In the rows, zero is written as 128.
Z: rows in a few groups, each row roughly a mix of its group's directions (one row in no group):
Z (100 x 10):
[[120  66 145 162 116 117 154 153 112  71]
 [214 141 146 134 120 168 141 128 150 116]
 [133  74 118 176  90  97 101 141 112  89]
 [116 125 157  77 111 157 144  78 153 175]
 [143 176 135 133 116  76 118  68  95 143]
 [ 83  79 173 165 122 103 156 144 136 155]
 [159 163 130 196 130 155 167 111 130 162]
 [ 89 145 102 180 107 166 113  95 127 173]
 [127  98  84 124  76 144  93 120 125  71]
 [190 149 114  82 156 165 123  96 147 144]
 [134 131 113 162 125 119 200 142 104  74]
 [128 168 150 149 122 141 135 141 214 120]
 [ 91 170  87 106 165 166 167 139 137 104]
 [103 102 141  80 122  99  78 150  90 164]
 [ 92 169 121 168 103 165  85 126 124  84]
 [ 80  86 146 111 119 107 119 132  61 152]
 [167 108 131 184 120 180 113 108 137  86]
 [ 70 157 106 120 112 103 169  85 132  93]
 [122 118 105 151 111 114  83 202 131  93]
 [102  89  89 141 142 119 163 194 107 114]
 [171 103 138 104  72 170 116 123 160  93]
 [178 141 129 156 114 164 114 127 197 105]
 [177  90 140  98 156 180  84 133 135 135]
 [114  83 112 169 162 150 104 121 113 189]
 [177 135 119 111 133  88 129  92  62 146]
 [123 134 102 161 127 154 196 116 183 141]
 [110 121 134 109 121 116  86 189 191 134]
 [196 144 136  67 146 127 155 111 144 120]
 [130  75  66 138 105 102 148  87 146 130]
 [183 154 181 117 156 105 122 157  98 153]
 [ 74  83 129 185 107 139 133 137 154 101]
 [ 60 138 131 144 114  80 147 168 137  99]
 [ 77  99 134  72 166 123 151  98 155 130]
 [183 145 114  62 112 126 129 133 172 145]
 [181 174 184 123 131 102  94 145 141 133]
 [158 120 145  62 102 136 134  67 136 111]
 [143  76 127 122 123 100 202 134 134  95]
 [130 119  73 171 130 143 192 121 148 101]
 [109 157 158 128 130 189 115 143 127  63]
 [ 89 146 139 165 166 108 100 183 161 146]
 [168 121 185 101 137 101 133 142  99  74]
 [136 162  71 139 120 156  90  70 140 134]
 [115 158  77 152 134 126 164  60 129 121]
 [120 148 138 150  96  71 185 147 119  91]
 [195  92 102 139 149 149 149 131 144 175]
 [101  79 150 103 179 151 142 102 166 104]
 [129 161  75  68 152 125 123 151  90 107]
 [154 131 167  93  82 169 128 111 170 161]
 [111  90 128 116 181 108 149 122 129 197]
 [ 82 143 126 141  93  74  96 103 104  89]
 [143 154 168 147 150 106 105 183  93 171]
 [ 89 142  95  89 146 177 149 157  97  94]
 [154 169 143 121 150 101  76 110  98 178]
 [131 133  85 140 141 206 141 108 137  90]
 [ 73 115 100 129 185 102 146 113 159  97]
 [155 148 102 104 157 129  58 141 159  94]
 [135 132 139 177  97 102  93  59 135 137]
 [123 110  81  96  91 104 131 135 177 177]
 [ 96 141 104 180 150 162  84  89 104 147]
 [196 103 174  96 134 147 154 116 114 106]
 [161 143 146 165  91  80 138 159 162  90]
 [175 179 104  86 141 137 155 157 109  96]
 [179  94 135  61 161 147 126 107 141 133]
 [175 155 103 101 163 131 131  76 131 175]
 [ 64 167 141 183 126 114 115 133  94 136]
 [111  76  90 168 124 169 116  87 108 109]
 [194 196 125 145 135 146 154 130 133 133]
 [ 75  96 142 153 134 182  93 127 126 167]
 [ 92 162  87 163 167  85 127  91 121 113]
 [174 172 156 149 179  95 150 103 138 114]
 [155  95 152 167 143 192 127  99 152  99]
 [139 197 155 156 103 113 137 153 113  81]
 [147  77 145 127 110 136 158 201 153 128]
 [186 123 144 179 156 134 120 145 121  74]
 [149 183 146  93 108 116 153 168  95  89]
 [128 128 155 199 102 147 140  76 154 118]
 [103 102  83 164 112 129 112 194 127  99]
 [156 117 158 155 109 134 195 150  91  93]
 [ 91 123 122 158 178 111  91 110  68 123]
 [ 94  97  69 123  85 113 107  92 155 113]
 [125 100 135 149  90 195  89  99 105 143]
 [118 102  96 119 140 141  65  76 121 166]
 [136 173 124 101 115 176 139 109  72  90]
 [105 126 141 115 174 137 174  65 121 163]
 [ 86 124  82 179  91 157 103 140 108 149]
 [115 114 139 127 192 135 175  73 150 119]
 [115 210 138 110 123 175 110 134 145 116]
 [ 93  99 172 134 134  98 166 183 148 150]
 [124 122 140  70 118 100 184 119 145  79]
 [151 176 110  64 151 135  87 122 139 156]
 [138 162  99 187 104 119 127 187 154 131]
 [133 140 138 101 131 107 174 139  46 121]
 [170 158 142 152 141 109 155 135 203 135]
 [114 148 144 154  85  97 142 100  67  91]
 [162 169 160 138 103 166 170 148 140  84]
 [198 156 112 106 107 110 173 126 153 105]
 [169 119  94 155 129 132 170 114 146  61]
 [140  97 172  80 119  88  79 149 112 111]
 [172  84 151  88  92 168 148 143 147 105]
 [127 201 167 140 107 153 137  90 154 120]]

which group is each row in? (one row of each group first):
[166 123 129  79 152  91 109 119  90 181] => (92)
[165 136 117  72 148 179  97 113 158 154] => (22)
[125 111  62 138 121 110 141 109  92  69] => (98)

[118 102  91 141  57 168  94 140 120 120] => (98)
[100  77 129 156 136  69 114 106 125 172] => (92)
[163 159 169 172 115 130 188 111 148 115] => (92)
[139  54 137 150 112 136 106 176 162 125] => (92)
[ 54 136  98 110 147  82 120 150 119 151] => (98)
[142  96 141 193 158 109 170 128  85 127] => (22)
[141 108 164 162 101  56 106 126 152 150] => (92)
[130 179 138 143 104 113  51 106 143 130] => (98)
[127 161 175  95 115 138  84 141 178 162] => (92)
[106 181  95 165 123 189 106 113 144 129] => (22)
[190 177 130 181 145 146 134 137 112 146] => (22)
